Rows are one point carried round by a steady rotation, each followed by how many ticks it has turned.
The counts run from 0 to 268.
1.389	-1.862	1.261	0.343	0.511	0.563	-0.225	0.327	0.598	2.753	-0.332	-0.622	0.909	-1.088	-1.057	-2.830	-2.494	0.528	0.271	-2.192	-1.401	-2.237	-0.860	-2.352	-1.425	1.398	-1.221	3.181	0.068	1.411	1.188	1.225	0.919	0.286	-1.729	-1.114	-1.620	-0.113	0.883 -> 102
0.175	-2.190	0.895	-0.771	-0.750	-1.503	0.398	3.003	1.747	1.622	-0.130	-0.229	1.968	-0.073	-0.974	0.732	-1.409	-0.612	1.177	-0.464	-1.183	-0.010	-1.220	-0.035	-0.756	1.021	-0.229	2.889	-1.889	-1.072	0.997	-0.215	0.656	2.438	-1.621	-0.028	-1.114	0.869	2.108 -> 209
-0.988	2.270	-3.833	0.391	0.487	0.754	0.108	-0.294	-0.733	0.730	2.000	0.553	-0.397	2.114	0.330	-0.529	1.589	0.701	0.974	-0.569	-0.466	-0.902	-0.558	0.926	0.834	-1.816	-0.281	-2.427	3.272	1.095	-2.684	0.426	0.342	0.519	-0.829	0.179	1.515	-0.134	1.845 -> 139
-0.038	-0.211	-1.465	0.123	-1.252	-0.343	-2.188	-0.362	-0.043	-0.507	-1.115	0.489	-0.560	-1.408	1.564	-1.677	0.709	1.849	-0.448	-3.015	1.308	1.511	-2.922	1.297	-2.326	0.972	2.209	0.345	-1.160	-0.652	-0.829	-1.589	-0.117	-2.249	1.175	1.581	-0.133	-1.600	-1.689 -> 48
-0.360	1.219	-0.678	1.050	-0.099	0.939	-1.803	0.432	-0.685	2.357	-0.607	-2.350	0.347	-0.994	-1.961	-0.883	1.051	-1.275	-0.336	-1.039	-0.987	-0.620	-0.071	0.778	-0.126	2.645	1.116	-2.279	-0.519	-1.397	-1.952	-0.769	-0.204	2.575	-0.672	-1.745	0.022	-3.116	1.993 -> 251
0.577	-1.504	-1.681	1.500	1.265	-0.603	2.001	-0.740	-2.592	-0.594	2.107	1.838	0.436	0.356	0.763	-0.769	0.658	2.042	-1.892	-1.118	1.684	-0.948	-0.841	-0.940	2.497	1.347	-0.165	0.301	-0.111	2.819	0.611	1.933	0.740	-0.956	-0.323	-1.543	-0.181	0.094	-0.840 -> 78
-0.243	-0.378	0.100	0.384	1.454	1.068	-0.567	-0.955	-1.336	-1.071	-1.842	2.283	-0.620	1.506	-0.956	-1.376	0.615	0.507	3.078	1.602	-2.638	-1.721	-0.548	-0.995	1.796	1.975	0.103	1.102	0.837	-0.423	-1.738	2.494	1.150	0.033	0.115	0.650	-3.720	0.303	-0.167 -> 225
2.175	-2.108	0.234	-1.181	-0.382	0.552	0.726	0.970	0.475	1.811	-0.559	0.764	-0.292	1.248	0.193	0.478	-1.905	0.748	1.483	-0.094	-2.502	1.010	-3.389	-0.998	-1.648	0.953	0.005	2.764	-1.917	-0.391	-0.142	-0.038	0.507	3.502	-0.888	0.725	0.511	2.418	1.210 -> 207
-0.440	-2.013	-0.275	0.990	1.125	1.422	0.312	-0.088	-0.502	-1.669	-0.988	1.274	-2.973	0.641	0.988	-0.316	0.271	2.080	3.808	2.482	-2.032	1.916	-1.332	-1.487	-1.431	0.685	1.057	0.199	-0.010	0.384	-1.493	-0.687	1.014	2.378	1.290	1.258	-1.578	0.134	0.855 -> 6
-0.650	-0.905	0.672	0.586	2.078	1.220	0.543	-0.822	-0.514	-0.320	0.476	1.185	-2.811	0.232	-1.275	-0.963	1.527	0.053	1.686	2.626	-1.278	-0.197	0.592	-0.746	-2.083	3.354	0.680	-0.924	-2.058	0.972	-0.264	-0.904	0.110	2.154	-0.316	0.415	-2.980	-0.943	1.123 -> 228
0.584	0.524	-3.548	0.118	0.341	1.364	0.330	-3.416	1.426	-0.077	-0.596	0.587	1.058	0.214	1.004	-0.090	-0.768	-0.303	-0.936	-0.773	-1.962	-1.688	-1.055	1.917	0.892	2.034	-0.410	1.670	-2.573	-1.052	-0.126	-1.085	-0.424	-1.041	-0.235	0.598	0.976	1.130	-0.665 -> 59
-1.565	-0.756	-1.263	2.285	0.226	1.475	1.715	2.282	0.802	0.287	0.912	2.259	-0.985	-1.746	-1.732	-1.673	-0.679	-0.102	1.014	-0.480	-0.435	-1.517	1.548	-0.703	1.311	0.153	-0.007	0.019	0.842	1.858	0.869	1.124	1.327	-0.302	-2.219	0.340	-2.061	-0.491	2.712 -> 220
-0.641	-2.590	-1.076	1.180	1.451	-0.816	-1.634	-1.585	1.334	-0.878	-0.143	-0.356	1.854	0.529	3.289	0.131	1.432	1.177	0.210	-0.264	0.961	1.447	-0.478	-0.995	-0.463	0.573	1.409	0.209	0.303	-0.445	-0.025	0.963	1.601	1.471	3.059	-2.248	-1.149	-2.829	-0.355 -> 152
-0.051	0.383	-1.002	-0.406	0.038	1.185	0.619	1.186	-1.592	-0.175	0.013	2.534	-1.691	0.459	-0.584	-0.843	1.685	1.135	2.146	1.495	-1.712	-0.979	-0.288	-0.625	2.090	0.409	1.068	-1.647	1.779	1.092	-2.305	2.698	1.744	-0.723	-1.825	0.661	-1.655	0.656	0.745 -> 223
-0.814	2.424	-1.604	-0.078	-0.603	1.814	-1.069	-0.257	0.331	0.746	-0.089	-1.271	2.190	0.121	0.369	-0.093	2.757	-1.189	0.089	1.828	-0.475	0.934	-0.412	0.798	-0.327	-0.594	1.176	-2.836	1.563	-1.344	-2.039	0.910	-0.214	1.483	0.210	-3.114	1.288	-0.020	1.001 -> 33
0.870	-0.230	0.719	-1.230	-2.679	-0.375	0.146	3.806	-1.232	1.865	-0.839	-0.395	-1.579	-1.109	-1.768	-2.181	0.752	0.978	0.889	-0.348	-0.769	-0.343	-0.764	-0.604	-0.107	0.432	0.563	-0.009	2.167	1.688	-2.366	0.983	0.802	0.430	-3.322	0.093	-0.320	0.079	1.488 -> 106
-1.405	0.852	0.161	-0.558	3.042	2.808	0.306	-1.144	1.079	1.112	2.099	0.470	-0.032	0.037	-1.241	-1.941	0.283	-0.152	0.469	0.272	0.250	1.313	-0.673	-0.580	-4.821	-1.588	0.870	0.622	0.393	0.801	2.266	-0.431	-0.124	0.008	0.590	0.325	-0.885	-0.704	-0.541 -> 238
-2.215	-1.971	-0.329	-0.298	1.018	-0.326	0.885	0.825	2.207	-0.187	1.116	1.875	1.355	0.204	-0.297	-0.442	2.189	1.197	1.518	2.236	0.702	2.156	1.277	-0.386	-0.941	-2.535	0.366	0.405	3.417	1.191	0.514	0.385	1.071	0.306	1.927	0.096	-2.517	-1.279	0.042 -> 13
2.414	-2.108	-3.039	2.788	0.077	1.810	1.581	-0.651	-1.687	-0.284	0.717	1.707	-0.827	0.479	-0.781	-0.521	-0.481	-0.570	-2.590	-1.673	-0.741	1.247	0.883	-1.302	-0.891	1.150	0.887	0.355	-1.058	1.178	0.296	-2.177	-1.076	0.997	-0.071	2.047	1.129	0.748	-0.799 -> 196
-1.117	-0.044	-0.496	-0.930	-0.199	-1.653	-1.866	-0.075	0.435	-0.537	-0.671	-0.098	1.486	1.393	3.122	1.056	3.230	0.864	0.655	1.322	0.471	1.550	-1.742	0.375	-0.055	0.387	1.568	-2.043	-0.588	-1.259	-2.099	1.639	1.461	1.864	1.407	-1.789	-0.348	-1.069	-0.009 -> 150
-1.615	-0.909	-1.340	0.832	1.020	-1.742	0.293	0.336	-0.772	-2.534	0.157	0.805	-1.873	0.219	1.434	-0.407	2.303	1.398	3.069	3.017	-2.012	-0.965	0.115	-1.083	-0.628	2.591	-0.923	-0.094	0.400	1.151	-1.074	-0.175	0.287	1.574	-0.717	0.361	-2.206	-0.275	1.462 -> 4
-1.011	1.140	1.194	-0.255	-2.460	0.394	-0.787	0.871	2.762	2.584	-1.202	-1.008	2.031	-0.669	2.605	-1.868	1.739	0.736	-1.243	-0.260	0.894	-0.599	-0.914	1.398	-0.567	0.042	0.677	-0.821	-1.664	-2.555	-0.138	2.179	-0.709	-0.741	0.742	0.233	-1.356	-0.764	1.397 -> 42
-0.510	1.176	1.624	1.274	-2.085	1.998	-1.282	-0.023	3.552	2.942	-1.913	-1.034	1.430	-0.302	2.635	-2.029	0.625	0.872	-0.643	-0.342	0.884	0.202	-1.415	1.227	-0.799	-0.618	1.020	-0.860	-1.331	-1.730	0.238	2.327	-0.590	0.013	1.544	0.184	-0.987	-0.599	1.896 -> 41
-0.119	-0.245	0.287	-1.124	-2.118	-2.288	-1.230	0.320	1.676	2.083	0.198	-1.321	1.794	-0.018	2.222	-1.177	2.575	1.991	-2.425	-0.013	1.675	-0.901	-0.981	0.389	0.552	1.357	0.264	-0.887	0.099	0.033	-1.782	1.158	-0.263	-0.094	0.846	-1.036	-1.639	-2.724	-0.164 -> 44
-0.206	-0.396	-0.793	0.844	-0.771	0.566	0.054	2.057	1.047	0.729	-0.631	1.263	0.043	1.219	-0.626	-0.972	0.590	-0.018	1.786	0.954	-3.351	-1.675	0.917	-0.179	3.363	0.774	-0.596	-0.848	1.334	-0.892	-2.131	1.845	0.990	1.553	-1.616	-0.053	-2.552	0.172	2.791 -> 1
1.066	-1.628	-1.359	3.229	0.361	1.808	2.473	-1.326	-2.787	-0.118	0.375	3.436	-1.298	0.194	-0.050	-1.486	-0.206	0.811	0.133	-2.274	1.682	-0.706	-0.186	0.310	1.160	0.776	0.434	1.411	-1.865	2.175	0.988	1.205	0.153	-1.459	0.014	1.037	-0.694	1.217	0.277 -> 80
1.169	-0.781	-0.404	-0.626	-3.576	-0.851	1.421	3.086	-2.522	0.933	-0.222	1.200	0.629	-0.008	-1.861	-0.866	1.759	0.762	-2.265	-1.242	1.800	2.064	-1.069	1.266	1.763	0.833	1.761	-0.461	-0.108	-0.212	-1.869	0.227	-1.176	-0.264	-0.500	0.927	-0.308	0.180	-1.033 -> 190
0.041	0.029	-0.543	1.027	2.318	1.339	-1.477	-3.152	-1.582	1.489	-0.071	-1.441	-0.878	0.059	-2.193	-0.373	0.556	-0.627	1.021	-0.946	-0.403	-0.295	-0.074	0.726	-1.777	2.162	1.388	-0.991	-0.438	0.736	-1.380	-1.462	0.038	2.092	0.767	-2.511	0.120	-3.003	0.487 -> 28
0.025	1.601	0.119	1.125	0.287	1.521	-2.564	-1.097	-2.132	1.138	-1.988	-1.327	-0.959	-0.568	-1.281	-2.705	-0.242	0.342	2.477	-3.018	-0.337	-0.366	-2.332	1.662	-1.978	0.552	1.101	0.817	0.923	-1.003	-1.355	-0.729	-0.193	-0.409	0.579	-0.017	-0.085	-1.511	1.124 -> 248
0.956	-1.443	-1.133	-2.039	-0.722	-1.440	0.649	-0.535	-0.867	-1.011	-0.577	-0.222	2.020	1.222	1.613	1.068	0.726	2.626	0.416	1.215	0.537	1.208	-3.493	1.459	1.814	1.657	-0.454	2.031	-1.193	0.000	-1.080	0.286	0.166	1.218	0.883	-2.319	1.389	1.475	-1.043 -> 67
-2.757	1.914	-3.030	1.701	0.721	0.050	0.221	0.435	1.060	1.635	2.907	-0.071	0.835	0.353	-1.443	-0.103	0.724	-0.516	0.756	-1.629	0.778	-1.407	1.462	1.644	0.503	-1.218	-0.686	-1.188	2.221	0.390	0.170	-0.852	-0.009	0.465	-0.708	-0.312	0.476	-1.534	3.550 -> 137
-0.779	-0.050	-4.642	-0.433	-1.827	-0.812	0.767	-0.220	2.002	-0.253	1.079	0.321	0.970	-0.936	-0.103	0.327	2.461	-0.261	-1.655	-0.873	0.552	-0.287	2.059	2.217	1.008	0.339	0.810	-0.824	0.919	1.249	-0.915	-2.587	-0.101	-2.090	-0.820	0.381	0.825	-1.491	-0.338 -> 54
-0.823	1.745	-2.371	2.024	2.164	1.387	-1.815	-3.106	-0.057	-0.415	-0.511	0.674	0.907	2.181	2.048	-1.115	-0.045	0.381	2.730	-1.407	-1.885	-2.143	-1.203	1.194	0.798	1.029	-0.181	0.039	-0.255	-1.780	-1.432	1.180	0.571	0.903	1.526	-0.891	-0.345	-0.297	1.539 -> 142
-1.749	-0.950	0.650	-2.825	0.499	-2.759	0.601	0.451	0.857	1.967	2.363	-0.668	0.706	1.559	-1.422	-0.818	2.130	1.939	-0.068	0.867	0.185	0.441	-0.668	0.365	-0.882	-0.193	-1.228	-0.128	2.466	0.501	-1.885	-1.019	-0.748	2.167	0.522	0.490	-1.880	-2.651	0.358 -> 128
1.869	-1.523	0.339	0.173	-1.468	0.440	1.688	0.397	-1.810	1.940	-0.607	2.170	0.247	1.484	-1.991	0.241	1.594	-2.000	-1.034	-0.331	0.169	-0.891	0.854	1.257	2.732	2.254	1.691	-0.494	-1.783	-0.318	-1.576	2.317	0.734	1.515	-1.537	0.541	-1.482	1.406	0.736 -> 84
-1.235	2.002	0.163	-1.147	1.026	-1.070	-0.903	-0.205	0.025	1.969	1.824	-1.345	1.407	0.433	-0.736	-2.698	2.122	0.605	0.411	-1.016	0.502	-2.967	-0.528	0.269	-1.415	0.081	-1.264	0.010	3.268	1.443	-1.221	0.613	-0.826	-0.550	-0.596	-1.225	-1.477	-2.007	0.724 -> 244
-1.326	2.603	-3.733	1.680	-1.084	0.753	-1.791	0.573	-0.381	-1.252	0.036	-0.342	0.421	-0.424	1.930	-1.064	3.202	-0.205	0.888	0.339	-0.648	0.987	0.037	0.389	-1.757	-0.768	1.078	-2.295	2.392	-0.633	-1.648	-1.187	-0.617	-0.128	1.023	-0.303	1.043	-0.135	0.941 -> 255
-0.781	-1.308	-1.970	0.281	1.295	0.139	-0.869	2.602	-1.616	-2.373	1.087	1.948	0.599	-0.965	-0.128	-0.972	-1.369	1.341	2.559	-1.857	-1.224	1.043	-2.402	-1.177	-0.844	-0.222	0.740	2.409	1.324	0.130	1.176	0.826	2.601	-0.322	-0.952	-0.375	-0.068	0.976	-0.504 -> 215
-1.623	-0.640	0.266	-2.623	2.427	0.175	-0.301	0.002	0.436	-0.467	1.243	0.269	2.306	1.386	-1.253	-0.015	2.855	-0.743	0.230	3.371	-1.275	1.503	-0.129	-1.006	-1.171	-0.040	1.042	-0.118	2.184	-0.781	-0.760	0.068	0.599	1.565	0.726	-1.470	-2.472	-0.520	-1.736 -> 234
